Where one turn sends some rows of the set: a few examples, then the rows asked:
pasam: [1.08,0.18,-3.70,0.58,1.91,1.59,-0.15,0.98,3.70,-2.27,0.41,-0.44,1.23,0.15,2.14,-0.03,-1.56,-0.31,-0.83,1.27,0.62,-3.13,1.34]
dodim: [-0.77,-0.07,-4.00,0.83,0.19,0.52,-1.00,-0.16,1.43,-2.00,0.18,-1.20,1.11,0.55,1.76,0.01,0.22,-0.08,-0.43,2.20,-0.24,-2.69,0.94]
nimez: [-0.12,0.44,-3.47,-0.35,1.05,1.46,0.68,0.51,1.74,-2.05,1.06,0.91,0.24,1.01,1.52,0.93,0.06,-0.71,-0.02,2.22,-2.46,-2.66,0.54]
Tumu: [1.55,1.05,-0.99,-0.17,1.60,2.94,0.97,0.92,0.65,0.95,1.59,-1.13,0.75,-0.58,-0.56,-0.32,-2.15,-0.80,0.10,0.89,-1.08,-3.59,1.63]
Babam: [0.89,-1.44,-1.80,-1.40,0.94,2.08,0.54,0.82,-0.87,0.12,0.48,-0.15,-0.32,-2.88,2.19,-0.67,-1.66,-3.60,0.49,1.54,1.64,-0.12,0.22]
febo: [0.83,-0.26,-2.57,0.49,0.95,0.97,-0.48,0.50,1.66,0.50,-0.62,-0.35,-0.31,-2.43,2.22,0.28,0.20,-0.30,1.50,1.64,2.03,0.21,-0.57]
vizi: [1.06,0.34,-3.33,0.95,2.67,2.49,0.13,1.28,0.76,1.11,1.30,0.66,-0.85,-2.88,1.06,0.68,-1.64,-2.37,1.33,2.19,1.53,-1.93,-1.05]
puro: [0.98,1.23,-2.49,1.90,1.25,2.18,0.06,0.43,2.29,-0.04,0.28,-0.64,1.82,-0.08,0.07,0.01,-1.62,0.08,0.96,0.84,0.43,-3.14,1.15]
tibe: [-0.09,1.03,-3.22,0.82,2.49,2.81,0.00,1.24,3.00,-2.50,0.80,-0.36,0.80,-1.03,0.84,-0.24,-1.24,-0.23,0.61,2.26,-0.73,-3.34,1.88]
dut: [1.55,-0.36,-4.17,0.03,0.50,1.30,-0.07,-0.77,0.22,-3.05,0.11,-2.18,-0.31,-1.82,-1.20,-0.12,-0.09,-0.94,-1.37,1.72,0.07,-0.55,-0.08]
Bufo: [-0.31,-1.43,-0.73,-0.66,1.73,3.45,-0.18,1.31,1.28,0.04,0.83,0.41,0.26,-1.57,3.28,-0.50,-1.05,-2.53,0.69,1.60,1.31,-0.58,0.67]
fizus: [0.29,0.82,-1.82,-0.98,2.21,3.71,0.69,0.02,1.61,-0.89,1.91,-1.44,-0.38,-1.18,0.25,0.61,-1.09,-0.55,-1.27,2.17,-2.11,-3.71,1.86]
pami: [-0.03,-0.63,-3.09,-0.69,0.88,-0.14,0.75,1.39,-0.74,-2.39,0.36,-2.70,-0.70,-0.93,0.96,-2.04,-0.75,-1.77,0.20,1.41,-0.67,-2.79,1.68]
Paz: [2.25,-0.36,-2.84,0.72,0.22,1.37,1.01,-0.88,-0.07,-0.21,0.34,-2.45,0.18,-0.95,-1.88,-0.30,-1.03,-0.78,-0.66,0.00,0.59,-1.30,-0.17]
bisi: [2.64,-1.02,-4.30,-0.76,0.61,0.93,0.57,-0.48,0.78,-1.71,1.00,-1.66,-0.06,-0.51,-0.33,0.27,-1.03,-1.19,-2.88,0.99,0.23,-1.28,-0.29]
Lupu: [0.92,-1.28,-1.74,-0.63,1.44,2.49,0.73,0.07,1.40,2.32,1.54,-0.48,-1.51,-1.90,1.11,0.95,0.43,-0.50,-0.21,1.51,0.52,-0.01,-0.78]
Gefuv: [0.36,-0.25,-2.47,-1.83,1.50,1.53,2.09,1.04,0.13,-1.88,1.48,-0.43,-1.34,0.10,0.86,-0.14,-0.29,-1.68,-0.29,1.44,-3.08,-2.70,0.86]
teb: [1.03,0.43,-3.19,-0.17,1.91,1.13,0.81,1.20,1.52,2.07,0.67,0.64,-0.87,-3.00,1.89,0.76,-1.46,-1.22,2.02,1.94,0.73,-1.60,0.11]
dula: [1.60,0.08,0.00,-0.14,0.76,2.97,-0.29,0.34,-0.04,-0.08,0.92,-2.17,1.04,-0.08,-0.89,-0.88,-0.30,-0.20,-1.27,0.74,-0.23,-1.23,0.53]
zugal: [1.30,-1.06,-1.60,-1.03,1.44,1.08,0.93,1.03,0.04,0.89,0.20,-1.52,-1.95,-3.34,1.29,-0.80,-0.28,-1.49,1.18,1.11,1.34,0.17,-0.43]
navi: [-0.06,0.33,-4.39,-0.60,1.09,0.45,1.19,0.80,-0.10,-0.35,1.81,-0.99,-0.41,-0.63,0.58,-0.29,-1.56,-1.57,-0.06,2.21,-1.99,-4.50,1.83]
liv: [0.73,-0.29,-4.58,-0.80,0.33,0.08,1.55,-0.75,0.37,-2.55,-0.49,-1.03,-1.25,-0.36,1.08,0.57,-0.14,-1.39,0.12,1.03,-1.49,-2.24,0.03]
kup: [1.70,0.64,-2.54,-1.52,2.09,2.28,1.12,0.81,1.68,-0.49,1.59,-1.00,-0.04,-0.66,1.60,0.48,-2.50,-1.28,-1.69,1.36,-1.20,-4.40,1.89]
Zil: [1.76,0.60,-2.57,1.32,0.95,0.70,0.38,1.21,0.56,-1.44,-0.65,-1.89,1.04,-1.28,-0.75,-1.81,-1.89,-0.92,1.47,0.25,1.16,-1.88,0.92]
Kerar: [0.22,-0.20,-0.99,0.54,3.14,3.68,-0.38,2.24,1.22,0.51,1.71,0.03,-0.83,-1.97,1.78,-0.46,-0.57,-1.78,0.73,2.06,1.42,-1.15,-0.66]
suzot: [-0.11,-1.50,-4.43,-0.02,0.39,0.97,1.10,-0.97,0.72,-0.67,1.67,-1.98,-0.83,0.52,0.00,0.12,0.26,-0.71,-1.66,1.44,-1.24,-2.61,0.52]
futuk: [0.56,-0.06,-0.50,-0.77,2.13,2.42,-0.32,2.46,1.26,1.48,1.33,0.41,-0.32,-2.05,2.08,-0.18,-0.18,-0.78,1.03,2.39,0.39,-0.52,0.22]
Rosos: [0.25,-1.76,-3.15,0.49,0.83,2.36,-0.37,0.18,1.35,-0.13,0.43,0.88,0.66,-1.58,2.30,0.43,-0.83,-2.36,0.41,1.79,2.27,0.51,-0.47]
lep: [1.12,-0.33,-1.49,-0.43,1.93,2.54,-0.10,0.44,-0.60,0.39,0.16,-1.83,-1.79,-3.53,1.64,-0.11,-0.84,-2.53,0.57,1.34,1.86,-1.03,-1.04]
pim: [0.86,0.14,-2.59,0.97,1.56,2.25,-1.38,0.42,0.48,-0.09,-0.09,-0.44,-0.20,-2.75,1.83,0.57,-0.56,-1.67,0.71,2.23,2.53,-0.56,-1.57]
bekez: [0.37,-1.33,-3.43,-0.19,1.95,2.36,1.54,0.71,1.13,0.93,1.26,0.80,-0.64,-2.34,2.10,0.17,-2.34,-3.26,1.30,1.27,1.35,-1.45,0.42]
Dar: [0.44,-0.88,-1.52,0.33,2.37,3.83,0.16,-0.32,1.19,1.34,1.53,-1.11,-1.60,-2.13,1.48,1.00,-0.12,-1.63,-0.39,1.29,1.33,-1.29,-1.35]
Lokap: [1.17,0.04,-1.21,-1.77,1.05,2.99,-0.18,-0.06,-0.38,-2.12,1.20,-2.61,-0.38,-1.76,-0.45,-0.37,-0.12,-1.01,-2.15,1.98,-1.49,-1.38,0.75]
ziser: [2.07,-0.15,-0.93,-2.03,1.06,2.37,-0.78,1.13,0.35,-1.98,1.28,-1.77,0.70,-0.14,1.21,-0.65,-0.77,-0.92,-3.06,1.78,-0.65,-1.70,0.91]
zosi: [2.25,-0.34,-4.12,-0.25,1.69,0.08,0.87,2.01,1.08,-3.23,0.21,-1.46,0.10,-1.31,0.66,-1.72,-2.11,-1.85,-0.50,0.80,0.91,-2.01,0.98]
bulo: [0.40,0.75,-3.37,-0.83,0.96,0.14,0.53,1.55,0.22,-3.50,-0.47,0.00,0.03,-0.41,1.90,-0.59,-0.61,-1.56,1.42,1.91,-1.61,-2.41,1.01]
zeris: [-0.68,-0.61,-1.67,-0.55,0.92,1.44,-0.74,2.02,0.14,-2.03,1.63,-1.44,0.63,0.57,1.13,-1.60,0.49,-0.70,-0.91,2.37,-1.39,-2.13,1.48]
pino: [0.20,-0.83,-1.93,-1.30,0.42,1.32,0.55,0.27,0.43,-3.27,0.01,-1.34,-0.78,0.56,1.44,-0.38,1.16,-0.96,-0.74,1.15,-1.81,-1.03,0.04]
lebuk: [0.38,-1.77,-2.36,-0.85,0.89,3.29,0.74,-1.12,0.86,1.47,1.13,0.12,-0.42,-1.74,2.31,1.33,-1.05,-2.47,-0.57,1.28,1.11,-0.75,-0.17]
faruf: [1.09,0.50,-4.92,0.90,1.79,0.70,0.51,0.87,1.38,-3.32,0.03,-1.07,0.03,-2.37,-0.55,-0.93,-1.44,-1.22,1.01,1.73,0.27,-2.19,1.10]

dut -> faruf
Gefuv -> pino
Now find these:
zosi -> pasam
zugal -> febo
Paz -> Zil
pim -> vizi
Rosos -> bekez
zeris -> suzot

Where one turn sends some rows of the set: a few examples, then the rows asked:
lov: [-2.52,-0.79,-0.07,-0.55,0.90,0.36,0.39,1.89,0.95,-0.31,-1.16,-0.04,0.37,1.68,0.61,-0.55,1.29,-0.12]
mib: [0.64,-0.36,0.31,1.48,1.12,0.60,-0.18,0.70,1.17,-0.99,-0.30,3.14,0.58,1.21,0.79,0.28,-0.81,-0.11]
Vodi: [0.17,-0.90,1.51,1.03,0.73,0.77,0.50,1.19,2.56,-0.30,-0.36,1.15,-1.28,0.38,0.92,-1.19,-0.82,0.13]
tud: [-1.89,-0.41,-0.35,-0.22,0.14,0.16,0.24,1.36,0.47,-0.28,-0.20,-2.42,0.44,1.77,0.28,0.45,0.75,-0.31]
Tabi: [-0.57,0.23,-1.63,-0.59,-0.73,2.10,-0.97,0.53,-0.73,-1.76,-0.49,1.93,-0.77,-0.46,-0.76,1.08,-0.34,1.12]
Giz: [-0.16,2.00,-0.25,1.33,-1.08,1.89,-0.15,-0.45,-0.25,-0.05,-1.21,-0.39,0.55,1.89,-0.11,-1.25,-0.95,-0.20]
lobil: [-1.17,1.25,2.46,-0.54,-0.49,-0.60,0.69,-0.92,-0.53,0.09,-0.52,1.61,0.43,-1.74,0.38,-0.39,0.37,-0.62]
demob: [-0.31,0.26,-0.05,-1.81,0.28,1.21,0.72,0.00,-0.96,0.50,-2.12,1.46,2.10,1.09,-0.47,-0.53,-0.83,-0.55]
rezo: [-2.03,1.04,-0.51,0.16,-0.29,0.93,-0.41,1.13,-0.25,-0.88,-0.58,-1.25,0.25,2.43,-0.84,-0.46,1.19,0.05]
bipam: [0.75,-0.80,-0.08,-1.47,-0.60,-2.06,0.22,-0.19,1.45,-0.10,-2.66,1.48,-0.17,-0.79,-0.28,0.44,0.08,-0.90]
ribo: [-1.04,1.48,-0.02,0.50,-0.17,-1.07,-0.86,0.81,1.82,-0.18,-1.52,0.68,-2.04,-0.47,1.69,0.55,-1.09,-0.43]
kelo: [-0.11,-1.31,-0.61,-0.53,0.49,1.79,1.14,1.07,1.01,0.32,-1.38,0.58,0.03,0.67,2.26,-1.54,-0.20,0.12]
fega: [-0.15,1.48,2.04,0.32,-1.54,0.70,0.53,-1.07,-1.08,-0.86,0.60,0.44,-1.14,-1.15,0.32,-0.80,0.81,0.42]
gam: [0.74,0.52,0.16,-1.68,0.13,-2.16,-0.93,0.17,-0.58,0.09,-0.18,0.86,1.86,-1.11,0.71,-1.57,0.72,-0.44]
Poto: [1.22,0.30,-1.97,-0.64,-2.19,-0.41,-0.83,-0.71,0.18,-0.94,-0.59,-0.81,0.27,-1.00,-1.57,1.07,0.05,-0.36]
Guper: [1.87,1.00,-0.71,1.41,0.09,0.70,-0.80,0.49,0.62,-1.26,1.43,-0.02,-1.17,1.43,1.02,0.04,-0.56,0.20]
gesa: [-0.69,-1.19,-1.67,1.35,-0.64,-0.93,-0.09,0.55,0.36,-1.57,-0.38,-1.22,0.17,-1.54,-1.83,-1.17,-1.28,-0.47]
pabik: [-0.47,0.98,-0.59,-1.14,0.54,-0.67,-0.93,0.79,1.39,0.97,1.04,-1.15,1.60,-0.98,-0.48,0.57,-1.48,-0.78]
takop: [-0.80,0.62,0.45,-0.72,-1.12,0.64,0.48,-0.55,-0.84,-0.24,1.50,-0.72,0.25,-2.54,0.75,0.13,0.72,0.29]
Viv: [-1.87,-0.11,0.86,-0.95,0.51,0.30,0.41,0.95,-0.40,-0.75,-1.50,0.05,0.80,2.57,-1.18,-0.03,0.95,-0.34]
lato: [0.10,-0.49,-1.29,-0.12,-0.58,-0.54,-0.25,0.41,-0.90,-2.17,-0.63,-0.16,-0.59,-0.73,-2.73,-2.12,-0.38,0.01]
lopag: [0.62,-0.38,0.44,-2.63,0.30,-0.24,0.48,0.49,-0.27,-1.00,-1.35,0.83,-2.39,-0.07,0.39,1.04,-0.51,0.20]
mez: [-1.13,-1.05,-0.63,0.90,0.19,-2.24,0.07,1.04,1.33,-0.99,-1.52,-0.05,-0.17,-1.37,-0.88,-1.92,-1.11,-1.10]
gem: [0.49,0.94,-0.60,-0.77,-0.53,-1.46,-1.40,-0.18,-0.89,-0.13,0.53,0.05,2.75,-1.38,0.28,-0.90,0.34,-0.46]
dupek: [0.49,1.14,0.68,-3.15,1.11,-0.24,-0.51,0.63,-0.23,0.11,-0.01,1.32,0.68,0.02,-1.63,-0.56,-0.57,-0.30]
tig: [-1.67,-0.61,1.26,0.91,-0.73,0.59,0.97,-0.27,0.50,-0.14,0.40,1.01,0.60,-2.51,1.52,-0.18,0.31,0.20]
leb: [1.69,-1.19,1.33,1.89,-0.95,0.74,-0.10,-0.66,-0.58,-1.69,0.10,0.84,0.37,0.43,0.52,-1.44,0.40,0.69]
vevi: [1.32,-1.34,1.35,2.53,-0.88,-0.21,-0.11,-0.35,0.77,-1.07,-0.13,0.15,0.54,-0.13,1.71,-1.28,-0.06,0.02]
nakam: [0.22,1.01,-0.90,-1.12,-0.28,0.12,0.27,0.37,0.29,1.08,-0.38,-2.61,0.59,0.67,1.54,-0.48,-1.00,-0.77]
gav: [0.59,0.27,0.27,1.70,-0.68,2.71,-0.55,0.26,0.76,-1.15,0.92,0.25,-0.60,0.84,-1.28,-0.57,-0.80,0.82]
sigob: [0.98,-0.43,-1.26,-1.39,1.39,-0.57,-0.34,1.16,0.55,-0.02,1.27,0.44,1.25,-0.29,1.23,1.18,-0.80,-0.62]
pebo: [0.32,-0.94,-1.91,1.48,-1.55,-0.58,-0.33,0.23,2.67,-0.56,-1.22,0.17,-0.48,-1.29,0.71,0.43,0.00,-0.13]
Koba: [0.08,-0.81,0.19,-0.44,0.18,-1.69,0.52,0.58,-0.07,-1.71,-1.85,0.69,-1.30,-0.55,-1.74,-2.40,-0.54,-0.50]
tifo: [1.30,2.31,0.40,-0.80,0.81,-1.07,-0.93,-0.15,-0.56,-0.41,0.11,1.31,0.99,1.45,-0.63,0.71,-1.01,-1.06]
moni: [-1.11,0.61,-0.57,0.84,-0.77,0.10,-0.74,-0.30,0.50,-0.58,-0.90,-0.14,0.45,-0.71,-0.56,2.83,-2.13,-0.44]
Des: [1.48,0.26,-0.75,-0.20,-1.78,0.17,-0.44,-0.50,0.42,-1.65,-2.11,2.01,-1.49,0.25,-1.25,-0.64,0.90,0.31]

pebo -> bipam
demob -> Giz
pabik -> Vodi
Now find these:
mib -> tifo
lato -> gesa
takop -> tig
ribo -> lopag
gem -> vevi
rezo -> tud

